[[118 131 101]
 [130 125 118]]
|
[118 125]

[[140 129 129 136 135]
 [134 128 130 133 144]
 [134 128 130 133 143]
 [143 129 129 137 132]
 [129 128 130 129 153]]
|
[140 128 130 137 153]

[[104 106 113 133 121]
 [152 119 113 128 132]
 [127 133 136 106 124]
 [135 130 126 143 137]
 [144 125 111 125 128]]
|
[104 119 136 143 128]

[[129 125]
 [117 135]
 [102 113]]
|
[129 135]

[[111 122 124 131 105]
 [131 119 133 120 128]
 [115 126 123 131 109]
 [139 138 109 147 146]]
|
[111 119 123 147]

[[132 141 116]
 [152 116 133]
 [137 119 128]]
|
[132 116 128]

[[118 128 138]
 [152 128 132]
 [138 125 128]
 [117 125 131]]
|
[118 128 128]

[[127 128 129 127 143]
 [128 128 128 106 127]
 [128 128 128 145 130]
 [128 128 129 124 148]]
|
[127 128 128 124]

[[128 136 146 139]
 [131 103 153 146]]
|
[128 103]
---
[[131 127 123 126 125 131 125]
 [125 147 143 117 124 124 138]
 [132 128 133 127 137 132 129]
 [118 144 139 115 121 124 140]
 [129 139 137 119 122 120 136]
 [129 127 132 130 127 130 131]
 [122 126 124 132 121 125 128]
 [115 137 118 134 115 126 124]
 [140 130 143 115 151 136 135]
 [137 129 142 116 138 129 139]
 [122 145 142 113 120 127 142]
 [129 127 129 133 128 139 134]]
|
[[125 138 129 140 136 131 128 124 135 139 142 134]
 [131 124 132 124 120 130 125 126 136 129 127 139]
 [125 124 137 121 122 127 121 115 151 138 120 128]
 [126 117 127 115 119 130 132 134 115 116 113 133]
 [123 143 133 139 137 132 124 118 143 142 142 129]
 [127 147 128 144 139 127 126 137 130 129 145 127]
 [131 125 132 118 129 129 122 115 140 137 122 129]]

[[129 129 128 100]
 [127 128 128 124]
 [127 128 128 125]
 [127 128 129 124]
 [128 127 127 121]]
|
[[100 124 125 124 121]
 [128 128 128 129 127]
 [129 128 128 128 127]
 [129 127 127 127 128]]

[[146 120 101 129 114 129 111 123 133 146 114]
 [123 147 140 118 132 115 142 137 117 119 142]
 [135 138 123 123 122 117 126 131 125 128 126]
 [124 117 129 132 132 140 126 124 133 131 127]
 [131 116 123 138 126 134 115 121 141 128 110]
 [132 122 124 132 126 131 122 124 133 131 121]]
|
[[114 142 126 127 110 121]
 [146 119 128 131 128 131]
 [133 117 125 133 141 133]
 [123 137 131 124 121 124]
 [111 142 126 126 115 122]
 [129 115 117 140 134 131]
 [114 132 122 132 126 126]
 [129 118 123 132 138 132]
 [101 140 123 129 123 124]
 [120 147 138 117 116 122]
 [146 123 135 124 131 132]]

[[118 120 130 132 120 127 118 120 123 117 126 120 120]
 [119 118 143 154 138 118 128 139 119 124 144 130 118]
 [149 125 112 103 123 124 126 119 125 136 114 118 125]
 [150 129 111  99 128 125 127 124 124 139 112 126 126]
 [104 128 156 149 139 143 126 127 125 109 130 127 132]]
|
[[120 118 125 126 132]
 [120 130 118 126 127]
 [126 144 114 112 130]
 [117 124 136 139 109]
 [123 119 125 124 125]
 [120 139 119 124 127]
 [118 128 126 127 126]
 [127 118 124 125 143]
 [120 138 123 128 139]
 [132 154 103  99 149]
 [130 143 112 111 156]
 [120 118 125 129 128]
 [118 119 149 150 104]]

[[124 131 126 124 106 125 121 125 133 130]
 [126 130 126 126 106 123 121 129 131 130]
 [122 131 126 124 106 126 122 123 134 130]
 [129 129 127 128 108 121 120 135 128 129]
 [127 129 126 127 106 122 120 132 130 129]
 [128 129 127 127 107 121 120 134 129 129]]
|
[[130 130 130 129 129 129]
 [133 131 134 128 130 129]
 [125 129 123 135 132 134]
 [121 121 122 120 120 120]
 [125 123 126 121 122 121]
 [106 106 106 108 106 107]
 [124 126 124 128 127 127]
 [126 126 126 127 126 127]
 [131 130 131 129 129 129]
 [124 126 122 129 127 128]]

[[133 149 149 116 120 129 130 129 110 118 134 106 126 122]
 [122 147 110 113 131 119 132 118 122 125 114 123 117 134]
 [124 138 139 119 127 138 149 140 134 127 131 117 153 131]
 [124 139 140 103 118 122 131 126 129 121 122 141 140 118]]
|
[[122 134 131 118]
 [126 117 153 140]
 [106 123 117 141]
 [134 114 131 122]
 [118 125 127 121]
 [110 122 134 129]
 [129 118 140 126]
 [130 132 149 131]
 [129 119 138 122]
 [120 131 127 118]
 [116 113 119 103]
 [149 110 139 140]
 [149 147 138 139]
 [133 122 124 124]]

[[136 109 111 144 134 138 112 147 128]
 [121 120 133 117 148 122 126 116 144]
 [120 148 140 113 113 124 150 108 123]
 [145 119 116 146 118 147 124 147 116]]
|
[[128 144 123 116]
 [147 116 108 147]
 [112 126 150 124]
 [138 122 124 147]
 [134 148 113 118]
 [144 117 113 146]
 [111 133 140 116]
 [109 120 148 119]
 [136 121 120 145]]

[[113 119 134 122 120 133 131 147]
 [114 127 129 102 133 126 130 147]
 [113 125 130 106 130 128 130 148]
 [112 123 131 110 127 130 131 148]]
|
[[147 147 148 148]
 [131 130 130 131]
 [133 126 128 130]
 [120 133 130 127]
 [122 102 106 110]
 [134 129 130 131]
 [119 127 125 123]
 [113 114 113 112]]
